Families of rows that turns and mirrors carry onto each other, the same ones carrying the whole set onto itself: the rest of each named row's family, in list order
5 families of 3 rows
pori: [  0.6 -10.0   8.3   5.6  27.8  10.9  -7.2  -2.7  15.9  20.2  25.8   1.6
   4.6   0.9 -15.7 -18.3  -6.7]
donul: [  2.9 -11.0  -2.8   6.6  22.7  -0.5  -7.4  -6.0  27.6  16.0  18.3  -4.7
 -14.6  16.0  -5.0 -12.9 -20.3]
doza: [-25.1  -7.6 -30.4  26.3  19.2  14.6   6.9  10.1  -7.4 -19.6 -18.6 -11.3
 -29.3  11.7  -1.3 -22.3 -15.1]
kega: [ -6.9   1.8   3.1  -4.2  32.6  -5.7   2.7   9.8  23.9   5.1  22.1   3.7
  -7.8  31.8 -21.7 -24.4 -27.8]
febi: [-23.4 -15.0 -31.0  26.6  33.6  -0.3   3.4  26.8   0.1 -15.3 -22.0 -12.1
 -18.9  12.8 -32.7 -38.0 -12.7]
Ketab: [ -2.9  -0.7   5.2   6.5  45.7  -5.4 -14.1  13.9  29.7  16.3  11.6   3.5
 -16.0  12.0 -21.8 -23.7 -16.2]
zan: [-32.0 -43.4 -12.9   3.7   9.3  15.8 -17.5  32.9  -3.3  16.3 -17.2   0.1
   2.1  36.9 -25.3 -25.1  18.4]
Kos: [-32.1 -28.0   5.9  -4.3  17.0  23.5 -26.8  32.1   0.7  25.1  -9.1  12.1
  -4.1  33.3 -10.7 -16.1  19.8]
fita: [-34.4  -1.7 -20.7  23.0  37.6  14.4  -1.8  33.2  -9.4 -15.9 -27.8  -0.3
 -27.9  11.8 -15.5 -31.6  -4.6]
gupi: [-27.7 -34.9  -8.3   0.4  -3.9  27.2 -16.1  12.3  -4.1  17.5  -7.6   2.3
  -6.7  36.5   5.0  -8.2  13.6]
Felu: [-21.2  -0.6 -19.8  28.0  31.1  19.8  10.7  10.4 -12.2 -17.9  -7.2  -6.5
 -12.1  -8.6 -13.9 -29.8  -9.3]
Kugop: [ -0.2 -22.9  -3.0   4.8  32.2 -11.3 -13.7  13.8  30.1  22.0  12.2  -3.3
  -1.5  21.4 -35.2 -27.5 -10.8]
miman: [-35.1 -24.1   2.1 -14.1   5.7  21.7  -8.5  26.6  -4.0  12.3   1.5  11.3
   3.1  53.5 -11.5 -18.1   6.7]
bom: [-31.5 -28.1  -2.7   6.3   5.4  37.5 -10.2  18.0 -18.1  12.0  -3.5   5.3
   7.5  15.7  -6.4 -17.0  21.5]
nisaf: [-37.6   0.4 -22.3  11.6  24.8  13.1  14.2  27.0 -11.5 -25.6 -15.3  -1.8
 -19.8  31.3 -16.0 -31.9 -17.2]

The rest of the family of miman: kega, nisaf
The rest of the family of zan: febi, Kugop
The rest of the family of pori: Felu, bom
The rest of the family of donul: doza, gupi

Families of rows that turns and mirrors carry onto each other, the same ones carrying the whole set onto itself: the rest of each named row's family, in list order
10 families of 4 rows
Rusap: [  2.6 -27.6  -5.1   2.1 -17.0  26.0  23.2  -1.7   0.7 -37.4]
siv: [ -4.6 -30.2   5.1  -0.1 -13.1  20.5  16.6 -11.0   4.6 -33.2]
Bip: [  7.8 -34.4  -1.6  -4.7 -13.9  21.4  21.0  -8.0  -2.8 -28.2]
pif: [  3.4 -31.2   4.2   3.3 -17.6  23.7  16.4  -5.4  -1.5 -33.1]
famem: [  0.3 -32.8  -4.5   2.3 -17.9  23.1  25.6  -2.5  -5.4 -23.8]
puzup: [ -7.4  -1.2  -2.4 -26.0   9.1  45.2   7.5  -7.3  -0.5 -13.0]
Nub: [-12.0   3.9  -7.6 -28.0   9.1  39.5   5.0  -7.7   3.2 -12.7]
gafi: [  2.8 -27.8  -8.4  -4.2 -17.5  16.7  24.9  -6.0 -13.4 -34.4]
nudu: [  7.3  22.5 -17.8   4.9  -8.3 -12.1   8.7   2.2  -1.8  -7.8]
dov: [  6.5  -3.0  13.9   6.6  11.8  -3.1  14.4  28.0 -20.0 -14.6]
kab: [15.1 17.8 -8.4  7.1 -6.2 -9.9  4.5  0.9 -2.0  2.9]
Sev: [ 12.0   3.0  19.6   3.8  21.8   2.6  12.1  17.9  -9.9 -31.8]
mevo: [  4.8 -28.1  -8.4  -5.5 -20.8  20.7  22.5 -11.4 -11.4 -27.0]
goba: [  0.8   3.5  15.4   9.6  17.2  -2.4  10.8  22.4 -16.0 -28.5]
zus: [-21.5  -4.7  -8.1 -20.2   6.7  41.5   6.7  -3.3   2.2 -15.1]
kavan: [  4.6   1.9  21.1  10.2  14.0   1.1   3.0  24.3  -8.1 -26.1]
fese: [  8.1  24.2 -17.3   0.5  -6.9  -7.7   9.6  -3.4  -3.9  -0.9]
Rido: [ -5.6   1.5 -11.7 -22.8   4.5  46.4  13.5  -5.5  -1.1  -5.4]
gub: [ -4.3 -25.3 -13.0  -1.7 -21.6  24.5  19.4  -4.9  -4.1 -36.2]
tar: [-19.1  -1.5 -12.6 -15.8   7.1  41.2   9.7  -6.2   3.4  -4.3]
vin: [ -7.2 -25.6  -4.0   2.2 -14.8  18.3  32.1  -9.9  -8.8 -29.5]
Gako: [-14.5   6.3 -17.5 -10.1   1.4  47.0  15.5  -6.4  -6.0 -11.5]
zes: [  4.5   0.0  11.2   4.1  24.1   6.4  13.1  25.2 -18.7 -27.5]
gepe: [  5.4  -2.3  14.0  12.1  12.6   2.7  14.6  30.2 -14.3 -23.8]
rez: [ 13.9  22.1 -20.5  -2.4  -7.6  -3.5   2.8   7.1 -11.3  -1.7]
mosa: [-10.6   5.6  -9.5 -16.2  10.4  43.0   8.4 -13.4   9.1 -18.8]
Buset: [  8.4  22.4 -16.5   2.8  -4.8  -1.9  -5.1   4.6   9.5  -2.1]
Mun: [  5.4  28.4 -14.5   3.4  -7.1  -6.2  -1.1   1.7   3.0 -10.8]
likep: [-13.5   8.2  -3.5 -22.5   9.1  43.4  14.1  -4.1  -5.1  -6.2]
Sode: [ 19.1  23.0 -13.9  -0.7  -3.6   0.0  -7.0   6.4   6.7  -7.4]
Bamal: [  8.4  19.7 -10.4   3.1  -6.3  -5.8  -6.1   0.9   0.6   2.9]
bep: [  9.4 -28.1  -4.9   1.6 -16.9  15.3  17.4 -13.6  -4.1 -34.4]
Kul: [  5.2   8.2  15.5   4.0  24.4   1.3   9.5  21.5  -7.5 -28.5]
feb: [  8.6  20.4 -16.2  -3.3 -13.4  -9.1   2.9  -1.3   7.6  -7.2]
Ras: [ 13.0  -1.5  21.3  -3.2  15.3  -1.8   3.4  22.7  -9.4 -25.1]
vezeg: [  6.2  25.2 -17.8   8.9  -9.8  -2.4  -0.3   5.9  -4.4  -3.6]
vid: [ 12.9   4.4  17.2  10.4  10.5   6.8   9.8  27.2 -16.9 -25.9]
Tukan: [-13.3   4.5 -12.6 -13.4   2.4  46.2   8.3  -6.0  -3.5  -2.4]
tuv: [ -6.5  -0.1 -10.1 -17.0   6.2  47.9   6.2  -4.7   8.3  -8.5]
buvit: [ 17.6   8.9  17.7   8.1  19.0   6.6   9.9  22.5 -11.4 -19.9]

The rest of the family of gepe: pif, Buset, Tukan
The rest of the family of zus: kab, gub, buvit
The rest of the family of siv: dov, Gako, Sode
The rest of the family of puzup: nudu, mevo, Kul
The rest of the family of goba: Bip, Rido, Mun
The rest of the family of vin: rez, mosa, Ras
The rest of the family of Bamal: Rusap, tar, vid
The rest of the family of likep: zes, bep, feb

Families of rows that turns and mirrors carry onto each other, the same ones carrying the whole set onto itself: the rest of each named row's family, in list order
6 families of 3 rows
Pasep: [-31.4   1.4  -7.1 -13.8  -7.3   7.6  17.1  14.2  14.4 -12.3  49.3  25.9
  -8.7  22.7  10.5  -6.7  -1.2   5.0  -9.9  -6.0  -6.7  -9.2  14.0  -2.8
  -4.3]
Neb: [-29.4  33.2 -10.9   9.4 -47.7  -5.2   0.7   1.7  13.1   2.0 -17.2  -7.5
  20.2  16.1   4.6  -4.3 -20.7  18.8 -29.8 -30.5 -22.0  -3.0  15.4   6.8
 -11.4]
fezo: [ -2.1   9.5 -21.8   3.7   7.8   4.2   8.8 -14.4  11.2   1.5  -4.7  -7.7
  17.2 -10.4  15.3 -32.3   1.2   8.4  10.7 -12.7   0.0   1.9  26.8  45.6
   1.8]
gen: [-41.6  25.4   0.2  -5.7 -44.3 -17.0  -7.9   5.6  19.8  -1.9 -17.1  14.1
  16.9  13.1  -7.3 -20.2 -24.9  16.5 -26.2 -23.9 -13.2  -8.1  15.6   7.1
 -10.5]
ver: [-37.5  15.9 -13.1  11.0 -43.5 -18.5  -6.2   4.0  13.3  -4.1 -11.1  -4.5
  15.7   3.8  -1.6 -14.7 -19.7   8.5 -19.3 -44.3 -12.3 -13.4 -16.6   6.2
 -17.3]
fuvo: [ -9.3  12.0 -14.0   8.0  12.3  -9.9   6.8   3.4  19.8  -1.9 -12.3  12.4
   2.0  -3.3   9.2 -38.5  -0.9   1.2  10.0  -3.0   6.5   2.8  17.9  41.4
   9.8]
Buku: [  6.3   6.7  -6.9  -9.2  -2.1   1.6   4.6  12.8   8.6  -2.4   5.0  -1.6
   5.8 -13.1  12.4  -8.8  22.1   3.6  10.1 -10.1   4.4   1.5   4.1  36.1
  26.9]
Gare: [ -4.8   9.9 -17.4  -4.9   7.3 -14.4   5.9  -8.7   3.1 -20.1   1.6  -3.5
   4.1 -17.8  13.1 -35.1  -7.4   1.5   8.6 -27.2   6.4  -2.4  -2.4  43.6
  14.2]
lepap: [-16.3   0.2  -8.3 -14.9 -26.3   3.8  -8.7  12.7  18.9  -6.4  46.8  27.1
  13.5   0.5   5.0  17.0   4.6  13.9  -8.3 -28.0 -20.1  -9.0  12.2  -5.6
   3.4]
Ved: [-22.8   6.4  -6.7   6.5 -34.8 -19.2 -24.0  20.1   1.5   9.9 -22.1  -1.3
  28.9  -4.7  -5.4  -9.0  -6.7   7.9 -18.0 -33.3 -16.9  -5.2  10.4   8.4
   8.5]
fev: [-38.8  18.1  -8.2  16.5 -33.9   8.1   4.5  -5.0  22.1 -13.2 -19.2   2.0
  15.5  17.9 -12.9   5.0 -21.8  13.6 -12.6 -42.9 -19.4   2.5   0.2   0.6
  -5.5]
dip: [ -1.7  16.5 -25.4   3.1  11.7  -4.5  17.7  -7.0  12.2 -11.3   2.0  -2.8
   4.7   1.7   0.8 -22.0  13.5  19.0   9.3 -20.8   5.9   5.6  29.7  49.4
   0.4]
rem: [-27.0   5.8  -9.1  -9.2  -5.5   9.9   8.3 -12.8  -7.3  -3.5  35.4  30.7
 -20.6  14.3  22.5   2.4  -5.7  12.0  -7.9 -24.3  -6.2  16.6   2.4  -7.3
  12.9]
fen: [-25.8  -0.1  -9.9   0.8   2.4   6.1   7.8 -12.0   1.7   0.0  -5.0  -4.3
   4.7 -16.2   1.1 -35.2  -3.2   4.9  17.9 -41.0  11.0   6.7  23.9  39.9
   6.4]
lur: [-14.4   2.6 -26.5 -14.4  -6.2  -2.6   1.3   2.7  11.5 -16.5  50.1  20.8
 -17.2  14.4   7.2  -4.6  -2.3  10.9 -10.3 -30.2 -13.9   2.5  -9.2  -9.2
  -5.2]
zup: [-33.8   2.0 -18.7  -4.2 -10.4  -4.1   9.3  -6.2  -4.4   5.8  50.9  24.7
  -2.1  20.2  17.7   2.9   7.7  21.4 -16.0 -20.1  -8.5  -4.4  19.1  -2.3
 -18.9]
Gok: [-31.0  25.1  -9.8  11.6 -36.8 -17.8   4.6  -5.2  -6.2  -9.2 -26.5   2.8
  26.6  22.2   1.2  -3.5 -17.1  25.4 -29.6 -24.1 -13.9  -5.9   9.2  16.5
  -7.6]
lunan: [-13.6  -1.2 -21.7  -9.5 -13.8  14.5  12.5   4.4  -7.7  -2.3  49.5  23.8
  -6.3  22.3  23.7  -3.6  -3.1  14.6 -14.5 -15.6 -13.9   1.4  20.7  -3.6
  -5.8]

The rest of the family of Buku: lepap, Ved
The rest of the family of lur: ver, Gare
The rest of the family of fen: fev, rem
The rest of the family of Gok: dip, zup

